One turning vector, and how many ticks it has turned:
The counts run from 0 to 667.
[131 130 123  86 148 101 158 140 134 144  97 205 118 145 120 159 163 187
 116 118 107 128 116 109 108 133  95 128 133  80 113 105 140 123 132 183
 182 139 133 110 147 156  99 132 157 119 107 129 157 123  99 122 109 125
 169 180 146 143  98 149 111 128 117 115 113]  270
[112 120  86 135 145 115 138 150 132 117 135 130 146 104 147 161 132 144
 101 103 121 157  92 174 111  99  75 118 118 104 140 132 173 136 119 210
 106  85 136 113 166 115  97 194 123  83  83 132 132 101 141 126  88 141
 153 154 154 143 143 126 120 140 110 122 121]  262
[ 93 171 108 153 103 128 161 107 112 119 118 137 135  77 150 200 113 146
 138  76  92 153 111 149  72 132  91 136 130 116 129 103 142 123 117 153
 106 117 139  91 180 119  99 168 120  91 100 131 136  93 154 166 122 132
 143 165 144 134 154 105 110 112 123 120  98]  68
[ 99 127 107 177 108 120 154 110 137 100 112 142 129 120 145 158 151 162
 122 115  85 139  93 162  71 159  67 151 137 130 125 118 177 127 133 144
 142 144 160 104 178 125 117 168 143 139  87 118 167  81 123 143  93 131
 146 137 131 131 134 104 126 146  88  94  90]  398
[106 158  98 154 107 112 154 111 130 133 142 144 139  92 153 186 133 154
 107 107 103 144  99 134  96 140  86 133 143 106 129 117 149 105 137 200
 117 113 137  82 174 130  87 166 114  84 111 140 118  82 140 161 122 132
 149 183 130 143 155 111  87 133 107 124 119]  292
[ 98 160 121 119  90 124 132 163 137 112  96 159 136  86 121 150 133 153
 136  90  94 189  87 162  69  98 112 139 139 117 128  81 123 154 108 148
 138  95 133 104 157 131 125 194 134 127  96 115 148  91 152 135 117  97
 150 153 153 125 149 131 139 123 111 129  87]  534
[107 137 127 149  89 122 138 140 149  96  81 165 131 124 110 137 142 159
 128 114  88 168  96 174  69 125 125 142 122 114 129  88 153 159 127 132
 166 101 135 113 153 123 159 186 164 153 100 121 164  96 131 121 105  88
 147 134 135 122 132 131 149 136 100 116  86]  90
[107 174 119 138 138 110 161 150 108 144 112 143 105 122 122 150 132 156
 107 119  98 128  96 152  77 132  59 142 138  95 115 117 143 138  94 189
 161 100 121 107 161 144  98 145 120 136  89 125 134  90  87 140 109  82
 143 190 154 125 159 110 120 134  97 133 138]  185
[ 69 146 114 139 133 154 151 145  90 127  90 143 143 101 135 168 121 171
 158  81  92 155 143 165  92 109  98 136 120 112 158 103 144 140  96 146
 113 129 119 116 179 121 100 159 137 100  63 128 134 118 129 114  85 134
 159 160 181 158 138 122 153 131 138 116 116]  565
[108 127 103 121 123 111 116 103 114 128 111 192 172 128 150 152 150 164
 146  96 112 109 130 144  98 144  87 143 138 128 135 131 175 102 127 186
 157 146 124 104 192 130  70 127 135  71 124 111 141  91 109 161 119 152
 131 157 120 174 142 151  93 127 154 113 146]  543
[160 149 108 153  90 109 182 118 153 132 116 166 117 135 140 181 135 146
  87 118  89  90 104 133 107 147  84 152 108  73 109 131 155 135 151 191
 132  84 140  81 150 158 113 174 175  89 119 134 140  99 112 162 121 125
 139 168 111 148 151 143  97 128 116 126 144]  108
[110 156 111 138  98  92 144 129 133 117 127 144 138  83 149 158 146 145
 106 109 109 143  79 162  85 128  77 142 160 116 112 112 156 107 120 195
 142  87 138  95 162 115  89 162 110  85 112 115 142  58 140 161 124 112
 140 174 116 137 153 128  80 135 113 128 116]  291
[102 133 103 161 132 118 141 106 119 110 118 121 131 121 140 137 151 171
 104 122 104 135  92 183  65 162  57 140 140 130 116 139 184 123 120 175
 138 126 154 117 178 120  94 152 131 137  84 119 152  82  97 141  80 121
 137 151 134 139 136 108 123 144  90  98 102]  179
[156 143 104 111 128 160 114 153 113 122 108 168 173 147 155 183 125 155
 126  55 114 125 139 158  73 117  98 143  96  98 129 128 149 142 130 119
 112  93 141 111 164 128 145 170 150  79 109 112 152 124 146 151  92 146
 178 181 113 143 118 145 116 124 118 115 133]  666
[120 125  83 147 114 128 114 138 137 111 128 140 151 102 156 177 139 141
 108  90 114 165  88 168  88 124  94 128 125  99 133 126 167 128 130 183
 104  72 150 108 156 101 115 190 114  78  86 121 142  96 148 128  85 145
 158 161 135 133 138 128 107 129  94 105 105]  481
[ 99 151 105 121 111 130 151 114 113 117 100 150 151  89 153 208 112 146
 150  77 109 146 124 143  83 109  91 131 117 100 136 100 155 105 115 157
 119 113 130 115 183 102 109 157 134  86  94 134 131 112 155 159 121 147
 160 196 142 135 136 124 108  97 130 112  98]  69
[ 97 105 119 117 106 135 125 136  91 113  60 148 150 141 132 126 138 167
 156  95  82 138 131 171  62 120 109 118 113 112 128  83 156 129 112 138
 146  93 130 132 165  97 146 132 154 118  87 111 150  93 128 116  84 110
 161 180 138 114 111 115 130 140 114 112 103]  561
[135 141 119 124 140 155 133 137 126 118  82 208 154 149 123 153 136 177
 132  88  98 134 134 157  77 139 101 170 104 108 131 117 155 172 127  96
 177 145 134 103 151 150 124 169 175 146 111 110 181 150  95 136  97 118
 156 158 138 163 121 134 152 121 128  98 115]  57
[131 180 121 115 105 132 150 155 109 168 118 158 127 134 132 182 127 173
 121  94  86 120 123 124  82 128 104 143 116  76 132 109 111 135 114 157
 136 109 120  82 143 173 112 151 133  93 105 128 144 111 115 149 129 107
 157 203 135 136 166 132 122 129 111 141 162]  411
[143 122 109 112 138 104 135 143 147 128  97 230 126 146 122 164 175 168
 125 115 107 131 127 121 119 140  95 148 125  70 138 124 159 144 143 157
 185 156 135  88 163 156 114 142 160 121 102 120 174 132  94 126  96 132
 171 173 135 159 115 161 120 130 116 105 114]  51
[ 99 175 125 156  85 125 149 123 120 126 118 123 139  81 144 173 113 167
 133  89  96 154 100 159  53 140  91 140 150 120 118 100 152 131 113 158
 110 108 138  87 164 124 109 168 116  99 104 129 128  71 157 177 129 115
 134 167 135 125 160  99 114 128 101 131 102]  67
[162 133 115  97 143 109 144 116 138 136 105 178 155 165 147 131 147 169
 103 114 106  79 117 137  81 148  77 136 102 108 108 137 170 118 133 164
 168 112 129 114 169 161 100 119 164 101 140 104 158  93 100 164 110 146
 138 164 110 154 105 141  83 123 115 118 154]  549
[125 124 110 132 144  93 187 147 151 137 115 175 100 113 116 171 157 159
  96 136 102 135  86 130 126 116  84 131 126  74 137 127 159 129 128 220
 157 105 130  97 141 162 102 168 161 126  94 139 145 113 117 124 101 121
 148 154 153 156 136 140 122 123 109 122 120]  268
[134 153 129 126  64 166 146 116 110 128  87 167 166 136 138 172 101 157
 159  76  75 119 130 150  52 139 109 149  94 118 112  94 142 127 122  97
 127  99 123 106 167 121 140 144 168  99 117 108 143  96 148 173 125 116
 148 183 106 129 124 118 129 128 123 117 129]  253
[120  90 124 130 102 109 129 103 143  86  85 163 160 125 135 130 161 174
 125 118 111 134  93 162  64 143  89 134 129 131 103 109 185 119 138 144
 154 112 146 121 174 103 126 143 154 135 118  94 170  73 143 138  99 127
 140 144 114 128  90 127 100 139 111  93  78]  396
[ 96 130 114 134 103 120 134 158 105 139  91 175 150 131 132 127 136 165
 141 114  98 116 124 168  98 137 100 140 123 114 143 119 151 141 101 182
 164  89  85 105 171 162  93 140 160  96 114 111 129  93  83 137 120 103
 123 153 144 162 175 153 128 150 161 154 185]  160
[149 116 109 138  84 114 114 164 162 110 116 177 139 138 133 140 153 160
 102 112 107 160  93 159  90 129 126 121 115  89 127 123 156 149 148 165
 131  74 151  90 146 140 153 194 138  97 114 115 174  96 161 114  96 141
 158 161 117 135 135 143 114 160  98 124 112]  640
[163 111 111 139 104 138 151 114 140 108  87 186 174 157 147 148 131 157
 126 101 101  87 129 170  98 150  98 159  92 112 129 145 176 137 138 142
 147 107 139  92 154 137 128 153 186 102 128 104 164 123 113 163 106 148
 128 139  92 156 115 152  98 127 128  93 137]  360
[104 114 108 160 112 159 160 134 114 113  93 141 127 139 128 161 131 178
 143  90  75 143 129 164  79 137  92 128 101 107 152 102 154 140 115 121
 120 129 139 110 162 122 134 172 162 134  66 125 155 130 133 112  68 134
 165 155 165 141 132 109 157 140 106  99 101]  340
[ 86 154 125  92 104 119 152 119  97 145  74 140 137 100 136 157 132 166
 163  98  83 116 128 126  78 123  86 114 126 105 125  83 141 111 102 173
 140 106 110 120 185 126  96 114 136 108  94 122 117  88 121 143 117 123
 151 198 152 131 132 116 108 129 136 144 126]  596
[ 94 116 119 108 140 109 145 120 119 119  83 162 139 129 146 118 154 208
 149  96 113 142 123 160  78 137  87 127 127 149 133 115 169 125 109 164
 160 172 127 117 188 138  83 139 158 140  95 108 155  96 105 138  99 149
 126 138 166 163 105 128 115 140 135  95 102]  649
[178 150 109  92 153 120 159 133 143 141 116 188 145 151 144 184 133 163
  91  96 117 102 115 114  89 126  78 146 100  86 103 129 153 140 140 164
 169 116 144 111 146 160 118 144 158 104 131 117 159 117 117 161 109 140
 165 189 121 147 118 147  90 103 105 101 130]  329
[135 140 110 139 102 110 161 156 146 123 129 121 133 116 135 148 132 189
 120 103  85 152  82 164  86 131  95 114 123 111 135 111 147 130 127 184
 105  82 150  84 159 146  97 196 143 103 105 123 145  76 167 131 109 151
 138 142 151 154 134 117 103 169  94 125 102]  451
